Turns in one plane each, and the order they were made in; the first pair answered:
turn zol:
[ -1  -5  22  14 -10  10  -9  29  34 -16  11  -5  24  -8  -6  -6 -21]  ->  [ -2   0  22   8 -13   5  -2  30  37 -19   8   0  17  -2  -3  -3 -28]
[-21  -7  -7  19   6   7 -10   6  -6   7  -5 -17  12  17  -8  14  -6]  ->  [  1 -10  -7  17  12  13 -20 -12  16   4  16  -7  -4   2  -1  -8  15]
[-17   2  33  13  24  41 -41  18  55 -14  48  -5  -6 -35 -18   8  24]  ->  [ 10  10  60 -19   5 -11   1  -4  51 -69  16  12 -19 -10  16  16 -15]
[ 33 -20   9  -2  -1 -12  24  10 -24   5 -24 -12  -3  17  18  -7 -26]  ->  [ 10 -29 -13  17   9  15   9  24 -30  35 -10 -20   2   6   2  -5 -11]
turn Rima:
[  6  -9  29 -12  16  26 -25   7  19 -16  13  12 -23  -5  -7  -9   4]  ->  [  8  -2  17  -5  17   9 -32   3  22   4  23  23  12 -29  -7   4  -3]
[  8   3  -4 -17 -19   5  23 -12 -19   5  -8  31  17 -14  15  -5  -5]  ->  [  4   3  -2 -19 -20  13  27 -11 -18   1 -15  27  -6   1   9 -16   0]
[ 17  12   0 -24 -14 -29  23 -39  -9 -13  -4  14 -25   8   1 -19   2]  ->  [ 31  -4  20 -13  -7  -9  18 -25  13 -27   6   8 -37  10  22 -21   1]
[ 41 -18  21   4  -2   1  29  17  -9 -13 -11 -14 -32  27  27  -7 -14]  ->  [ 51 -12  21  15  -2 -13  20  20   5   3   4   1  28  -5  40   6 -17]
turn sidub:
[-12   7  -5  -4   0  17 -10 -22 -28   9 -16 -11 -11   8  10  -2  -6]  ->  [-21  14   1  -8  -7  11 -11 -30 -12  -3 -11  -3 -12   8   6  -6  -9]
[ 22  11 -26  -7  -5  34 -47  -6  42   4  27  -7  16 -31  -3 -16  -1]  ->  [ 24   9 -22  -5  -5  31 -37  -1  45   8  23   1  23 -34   8 -16  -5]
[ 18  11 -16   5 -12  -3   6 -29 -16  33  23 -17 -10  -6   9 -33  28]  ->  [  7  13 -14  -6 -12   2  -7 -39  -5  16  25  -7 -17  -5   3 -34  37]

Each pair is 2 to 4 turns apart.
[ 13 -31  12  27  12  46  12  50 -26  25 -20 -18 -22  23  10  13 -10]  ->  [  6 -30   1  18   6  44  20  42 -39  32 -24 -19 -26  29   2   7  -1]  Rima, Rima, Rima, Rima
[  4  12   5  -1   5  11 -32 -15  30 -12  25  12   9 -29   2 -16  23]  ->  [  2  26  -3 -23 -15 -32  -7 -43  -3 -32 -16  12   7  -9  -7  -7   1]  Rima, zol
[-40   6   6 -10  -1  32   9  29 -22  -5 -40 -11 -32  40 -26  11 -14]  ->  [-50  14  -1   2  15  56 -27  23  12  -1   2  -9 -35  12 -33  -9  19]  sidub, zol
[-15 -14  34  22  13  42   3  28  31  14  -5  -1  11  -4   5 -12 -13]  ->  [-11  13  12  16   6  -4   0  -5  26  24   6  27  51 -30   6 -10 -17]  zol, Rima
[ 28  16  31 -18   0 -35  15 -13  13 -42  14  26  35 -13  15   3 -29]  ->  [ 12  36 -12 -30   6 -40  -7 -47 -13  -9  18  29  30 -23 -15 -22  12]  zol, zol, zol, Rima
[  2 -16  49 -16   4   0  13  17  37 -55 -11  -7 -31  39   8  20 -31]  ->  [ 23   6  26  -8   6 -25 -10 -14  68 -39  48  24  15 -23  20  -3  -7]  zol, zol, Rima, zol
[ 11  22  -5 -41  -4 -37  21 -41 -13  -2 -10   6 -15  26 -13 -49   3]  ->  [ 25   7  16 -27  12   5  10 -18  31  -3  30  -4 -39  16   8 -61  16]  zol, zol, zol, Rima
[ 47  -8  11   4   0 -16  24  24  -6  -1  -9  12  14   0  41  12 -32]  ->  [ 26   3 -14 -11  -5 -29  29  -7 -44   6 -35  12  -2  10  19   3 -21]  Rima, Rima
[ 24 -25 -19  20   8  27   7  15 -33  50  -7  -9 -19  15  -4 -10  14]  ->  [ 25 -29 -21  26   9  20   3  21 -20  56   4   2  13  -7  12  -1   7]  Rima, Rima
[  6  27 -25 -18 -15 -37 -26 -55  10 -16   9  16 -11 -16  11 -25  12]  ->  [ 24  13   1   1  -7 -18 -25 -32  48 -24  29  16   1 -27  34 -21   8]  Rima, Rima, Rima
[  0  -8 -10  19   2   6  16  16 -25  23 -30 -17  -1  22  -4   3  -4]  ->  [  9 -16   0  30   6  14  10  25  -9  22 -11 -14  19   6   8  12 -13]  Rima, Rima
[-22  15 -10 -10 -24  27 -15   8   1  21  -1 -22 -15   6 -30  -3  15]  ->  [-11  15  -9 -20 -17  26 -16  -1  12  11  12 -16 -21  -8 -26 -16  25]  zol, zol, zol, zol
